128 stands for zero in the data rows.
Some points, one per row:
103 141 116 125 133 182 123 201 140 100 155 111 117 190 152 105 113 105 175 105 151 145 167 190
177 135 99 141 172 162 139 126 135 104 158 160 125 163 190 156 184 146 127 147 82 151 182 147
153 184 109 133 180 136 162 148 149 100 172 141 122 165 193 167 136 131 140 157 108 160 196 204
92 171 162 139 119 147 120 178 193 138 153 102 141 181 98 102 71 184 108 138 128 130 194 175
96 171 165 131 125 150 119 181 193 138 152 101 144 175 93 108 79 186 104 139 132 129 195 173
159 126 142 164 122 71 124 117 138 175 81 110 140 127 122 148 147 96 112 158 174 53 118 95
131 137 164 161 129 112 95 111 137 161 102 96 135 113 142 142 137 111 107 161 172 69 99 94
120 113 155 107 121 76 117 100 180 154 36 149 139 162 120 189 96 170 73 123 152 98 82 132
142 68 116 128 120 76 151 141 152 195 76 133 120 90 134 202 141 128 72 139 172 112 110 91
118 82 149 118 134 92 143 124 161 172 88 140 125 105 141 197 108 160 63 141 163 124 103 120
91 163 156 143 126 153 117 158 124 153 173 82 126 57 90 93 141 146 108 136 125 122 138 103
88 95 109 107 118 141 104 140 131 107 94 163 117 121 95 111 133 133 132 86 139 139 94 119
117 147 133 148 122 113 150 165 115 165 150 89 125 70 76 97 146 125 113 127 138 105 148 95
164 182 103 151 150 82 127 86 119 114 110 164 128 117 134 122 196 99 137 143 109 84 142 116
169 179 98 149 153 81 129 85 117 108 111 164 135 115 136 119 195 102 140 140 111 86 144 115
116 183 142 138 110 104 130 144 132 136 112 94 137 128 56 83 123 145 130 113 133 78 137 112
88 188 164 125 104 155 82 169 149 133 154 98 139 130 89 94 103 152 108 153 112 112 176 129
154 184 104 126 177 140 158 149 146 91 176 147 117 164 197 169 148 134 136 161 115 159 194 207
150 183 104 123 174 141 156 157 150 99 173 134 123 162 193 169 136 140 140 158 114 160 198 205
144 184 100 121 171 138 151 154 149 95 171 135 125 164 196 170 142 132 133 156 118 164 195 204
179 130 99 138 175 164 137 121 140 99 158 154 118 161 187 158 178 141 120 147 82 156 183 145
176 133 102 146 170 162 139 120 137 102 163 157 125 162 184 155 180 143 122 148 81 142 181 149
178 136 97 148 174 160 141 126 137 101 166 153 125 159 186 154 183 134 125 151 79 144 178 145
180 129 100 139 171 161 136 121 144 98 159 151 120 160 189 154 179 145 127 146 80 151 174 149
127 133 138 140 139 182 138 180 149 137 163 92 129 174 109 117 111 190 109 118 104 146 168 141
110 196 140 134 147 139 159 187 141 129 151 55 136 149 102 110 84 171 134 112 148 139 138 185
105 171 104 143 122 172 98 162 84 89 139 91 123 114 126 76 164 72 187 97 155 123 88 122
123 86 88 96 114 157 101 115 101 93 63 155 125 160 104 111 146 139 144 55 110 137 58 102
126 89 89 102 111 162 98 116 107 87 64 151 128 160 95 111 151 140 140 56 106 134 55 94
112 123 119 90 121 144 127 134 130 123 77 125 133 140 72 134 104 215 89 69 95 146 83 107
128 95 154 114 106 131 140 96 97 123 153 117 141 134 83 90 69 171 125 108 73 149 106 123
124 96 160 113 107 129 140 97 106 120 144 119 138 136 83 89 65 166 135 108 74 154 111 117
128 96 160 111 106 126 133 97 97 125 149 118 139 134 87 95 72 169 132 111 77 146 106 121
124 97 159 108 111 132 143 94 103 121 143 114 141 129 86 88 72 165 125 112 79 154 101 121
129 98 158 108 111 130 142 101 99 123 150 117 143 132 88 90 73 164 128 114 76 153 113 122
149 89 138 120 93 120 151 115 87 139 135 108 138 118 80 94 96 138 137 109 91 135 122 93
Here are 16 more points, each followed by its number:
112 128 123 95 120 143 128 132 125 121 82 115 136 141 66 136 101 213 97 73 90 145 78 108 0
116 88 95 97 114 167 99 114 108 90 61 154 127 162 95 116 155 136 146 52 107 132 58 98 1
86 154 96 89 107 169 102 158 113 88 88 126 123 128 112 114 132 121 160 74 149 152 79 114 2
86 146 86 88 109 172 96 156 108 88 95 122 118 120 113 118 129 118 163 71 148 150 80 120 3
84 151 91 89 110 166 95 158 107 92 100 126 121 125 113 118 132 121 170 70 150 156 73 121 4
76 186 126 83 119 154 123 171 130 120 106 86 128 108 79 150 83 192 105 84 136 156 103 134 5
79 193 126 81 119 149 126 174 131 118 109 81 123 108 83 149 81 191 114 85 136 166 106 133 6
113 127 123 102 134 160 139 157 160 132 101 100 137 158 75 136 100 223 102 74 117 165 106 129 7
86 178 123 90 137 139 159 187 176 128 114 94 131 162 85 151 53 218 111 78 148 175 129 183 8
136 161 126 112 142 121 145 77 87 86 178 157 124 89 178 144 124 99 168 157 96 171 132 149 9
132 163 118 106 145 121 135 81 81 86 175 150 126 99 175 138 122 100 165 160 97 171 136 150 10
137 163 120 107 140 120 141 82 85 88 177 154 119 95 174 140 127 98 167 158 93 169 131 150 11
167 112 114 126 142 147 118 43 73 91 172 165 129 94 161 130 159 111 153 153 58 160 126 90 12
170 112 115 123 136 148 122 45 75 95 167 167 129 87 163 126 160 110 149 146 58 161 119 92 13
166 106 116 119 150 151 115 45 79 93 162 165 129 93 167 124 162 106 154 149 62 164 119 90 14
74 187 126 80 114 152 122 176 128 119 114 79 130 105 82 144 84 193 108 92 137 160 100 135 15
Which two of these numbered points are nearest to each point below, ignoring the 3 directions in which the first points spread most? Their numbers follow each, nearest first.
116 130 122 101 125 123 134 146 129 147 83 100 121 121 159 204 110 144 94 133 179 133 76 117 > 15 5
175 53 105 117 124 109 147 117 115 170 43 117 123 133 126 198 156 140 91 108 152 102 74 61 > 7 0
109 116 128 120 120 144 136 141 125 99 159 127 128 169 126 84 67 96 205 102 152 168 125 184 > 4 3
110 162 106 138 130 141 120 155 95 90 123 116 115 149 122 78 141 88 182 91 138 113 88 157 > 4 2
95 117 130 136 108 191 88 170 115 123 180 130 116 97 140 87 162 72 146 142 135 133 156 100 > 14 13
176 56 99 117 120 112 146 117 116 173 49 125 122 136 127 197 151 139 85 107 149 99 72 56 > 7 0
116 130 122 105 130 126 128 147 139 150 84 98 122 109 149 211 106 142 97 127 176 131 81 116 > 15 5
117 76 141 129 144 109 152 144 194 187 96 124 120 120 145 207 98 174 72 140 193 140 120 137 > 7 8
87 178 123 89 131 140 153 186 173 123 110 87 128 159 86 152 58 222 108 82 144 178 129 186 > 8 7
166 136 96 107 133 83 173 79 83 103 155 162 127 112 160 140 132 86 169 145 99 154 149 156 > 11 10
118 126 121 98 122 143 130 130 125 116 79 113 134 139 69 129 101 215 90 74 92 140 89 113 > 0 7
102 136 130 146 120 167 94 173 172 111 132 146 131 202 125 75 122 109 156 124 143 125 167 164 > 1 2
140 71 120 121 116 85 157 135 148 197 84 133 118 89 129 203 139 132 73 137 183 106 112 86 > 7 0
100 138 134 149 119 166 88 163 173 108 136 141 137 198 122 80 122 103 154 117 142 122 169 163 > 1 2
141 99 165 118 122 80 166 102 113 154 130 120 130 136 163 165 45 110 130 159 153 135 103 164 > 9 10
171 142 99 110 137 81 175 82 82 100 154 167 126 114 162 146 132 89 169 141 104 150 146 152 > 11 10
92 112 187 114 105 102 149 113 131 148 183 126 132 94 82 91 58 160 112 141 102 157 151 147 > 13 14
114 129 125 95 117 142 128 131 133 118 83 117 138 139 68 130 101 221 98 75 90 138 81 111 > 0 7
138 68 123 122 119 87 153 131 140 194 81 131 126 97 131 203 136 126 70 138 180 105 111 85 > 7 0
102 134 130 148 125 167 91 161 175 109 133 139 140 198 123 78 114 107 152 118 152 122 170 165 > 1 2
100 105 154 119 93 111 92 81 120 92 111 173 141 158 98 52 74 92 183 110 114 132 109 144 > 10 11
102 140 134 147 118 165 86 167 175 109 132 143 138 192 121 84 117 110 154 121 146 120 167 164 > 1 2
131 145 85 141 121 133 130 165 73 105 116 104 122 133 111 81 168 59 192 81 157 95 104 119 > 3 4
93 129 121 104 105 127 82 116 152 92 56 179 134 167 81 93 114 142 140 75 130 118 83 125 > 1 2
102 133 133 146 112 164 85 163 174 113 134 138 134 199 126 75 124 108 156 123 148 126 169 165 > 1 2
172 140 102 109 135 79 171 80 84 102 158 166 129 115 160 146 133 83 166 145 96 148 150 152 > 11 10
79 146 142 98 116 150 114 160 152 150 131 107 122 68 72 133 105 184 82 111 137 152 121 99 > 15 5
103 171 108 134 124 171 95 162 86 90 143 94 124 115 130 78 164 78 191 92 150 120 90 117 > 4 3
90 111 127 143 108 188 88 166 117 117 180 129 116 98 133 87 168 76 149 143 140 129 162 101 > 14 13
98 137 134 140 118 169 90 160 177 107 133 138 136 196 126 80 118 113 157 124 147 121 163 168 > 1 2
199 89 96 135 139 101 151 53 75 110 145 177 128 108 152 128 168 90 158 133 65 139 126 95 > 13 12
131 136 95 127 106 155 125 188 96 107 138 113 117 157 137 103 150 56 180 110 142 110 151 137 > 3 2
129 138 89 126 111 150 125 186 99 107 136 115 121 156 138 103 145 55 177 111 142 113 153 142 > 3 2
134 151 94 140 116 141 130 166 81 105 120 103 122 133 115 82 163 61 190 85 152 98 99 118 > 3 4
104 68 144 126 102 120 119 99 102 117 159 166 125 111 117 66 100 81 170 126 122 151 113 133 > 11 10
114 160 149 132 98 121 115 168 145 148 128 113 142 154 77 101 105 142 114 134 121 90 186 131 > 1 0
137 104 154 177 157 113 160 151 171 195 144 93 126 114 159 164 136 136 85 166 193 117 136 132 > 7 14
160 124 79 112 174 147 146 103 148 94 94 173 127 152 152 178 167 183 111 97 100 171 113 128 > 7 0
94 163 129 150 116 167 67 127 114 97 113 124 128 125 96 53 163 84 173 103 148 99 99 99 > 2 3
163 123 84 100 163 119 134 70 118 86 83 188 125 131 145 173 178 174 103 98 70 148 85 112 > 0 7
136 66 122 118 116 80 154 135 146 197 78 131 117 87 126 205 138 126 76 134 175 103 113 88 > 7 0
125 128 143 133 130 177 134 182 152 135 161 89 131 173 117 118 113 184 108 118 99 149 180 142 > 7 0
90 111 173 117 102 106 155 106 131 139 177 126 134 89 83 92 46 154 123 145 104 157 144 149 > 9 11
109 150 129 162 130 150 97 148 157 110 110 122 141 183 95 57 131 119 170 104 154 114 118 144 > 1 2
137 92 165 114 117 84 160 100 116 151 132 118 126 135 163 166 55 111 129 165 148 133 103 165 > 9 10
147 84 130 120 92 121 147 113 87 145 147 110 143 119 79 96 99 133 142 104 85 141 119 92 > 13 12
139 183 82 96 169 112 161 129 154 95 113 153 120 153 162 197 126 177 126 109 122 174 139 183 > 8 6
101 162 127 147 110 155 64 127 117 101 117 126 133 133 96 49 166 87 171 109 142 98 94 98 > 2 1
93 112 125 143 108 183 86 172 117 118 175 133 118 101 139 86 168 69 151 149 136 126 156 102 > 14 13
106 149 125 162 132 146 100 142 161 104 113 128 137 180 105 62 140 111 172 99 163 107 127 145 > 1 2
123 147 104 106 157 127 119 96 133 115 129 175 112 59 152 175 183 145 102 137 106 159 131 107 > 15 5
186 116 64 104 155 112 141 88 100 104 80 178 123 124 136 180 207 140 119 99 86 134 103 83 > 0 7
86 153 90 89 117 175 98 159 107 86 98 125 119 126 103 119 126 114 168 71 154 152 77 123 > 3 4
138 97 110 135 117 178 99 142 98 96 130 140 126 168 134 88 167 91 153 103 96 122 119 116 > 1 2
73 135 140 89 120 119 136 149 155 146 112 124 122 97 66 132 86 203 73 99 121 146 121 133 > 0 7
104 197 140 122 135 131 150 162 117 112 139 76 129 134 90 99 88 166 126 110 123 120 117 167 > 15 0
83 136 147 98 118 115 130 146 161 141 112 128 128 103 68 135 84 203 80 108 124 149 125 136 > 0 7
96 105 151 119 88 123 88 82 125 97 116 170 145 160 101 47 80 90 181 109 115 133 111 147 > 10 11
112 160 109 143 142 161 127 179 122 96 135 95 121 172 131 86 133 97 185 91 161 135 115 168 > 4 2
107 137 138 134 103 149 75 138 140 93 118 158 134 180 116 70 125 94 151 122 122 104 144 152 > 1 2
93 115 128 143 107 185 82 172 121 124 177 133 117 98 139 87 167 75 147 139 137 128 157 109 > 14 3
83 139 147 92 122 120 135 144 155 145 113 126 126 98 69 137 86 205 78 101 122 147 125 139 > 0 7
165 143 96 104 134 81 171 83 79 100 150 161 128 110 156 146 136 85 173 144 100 143 148 156 > 11 10
169 110 119 122 140 143 126 47 81 91 160 171 128 95 165 123 161 110 150 148 63 162 119 90 > 13 14
99 158 128 145 113 155 61 124 111 99 114 122 131 129 100 48 169 85 170 108 143 96 97 97 > 2 4
109 145 115 114 114 155 117 176 103 87 136 125 123 162 146 98 120 86 167 115 129 127 137 176 > 3 2
120 126 129 99 129 90 153 139 141 143 59 117 123 145 142 210 81 162 90 115 165 118 80 155 > 8 0
83 133 139 95 116 117 138 145 165 145 117 125 126 98 68 140 87 204 73 102 121 150 125 134 > 0 7
106 151 128 162 131 145 98 139 157 105 111 127 137 172 104 61 132 113 173 101 157 108 117 146 > 1 2
129 125 127 112 146 110 162 163 173 158 82 101 125 167 152 219 78 170 96 112 189 142 100 162 > 8 7
136 152 145 145 143 131 134 146 111 151 120 67 118 102 166 167 136 104 120 150 180 105 93 117 > 3 4
108 164 110 129 128 142 116 154 96 83 120 111 120 143 125 76 141 92 177 92 143 117 85 162 > 4 2
134 97 109 133 119 183 95 144 94 92 129 134 127 174 139 83 161 89 159 105 97 120 116 116 > 1 2
193 84 97 120 132 97 156 50 76 109 139 170 131 116 155 124 174 94 155 130 64 139 133 95 > 13 12
102 173 101 130 124 173 101 162 79 93 134 87 121 113 128 74 159 74 188 100 155 126 88 120 > 4 3
123 141 137 147 121 114 152 163 123 161 150 85 122 77 77 105 141 136 117 128 140 108 149 102 > 13 14
81 131 145 98 118 121 135 151 161 142 112 127 134 103 65 135 92 198 86 103 120 146 127 140 > 0 7
111 166 113 129 134 143 117 150 92 83 121 110 119 150 115 84 136 96 181 90 140 111 88 151 > 4 2
118 172 105 99 150 87 114 67 158 84 68 203 132 142 121 161 133 172 101 120 95 132 117 155 > 0 8
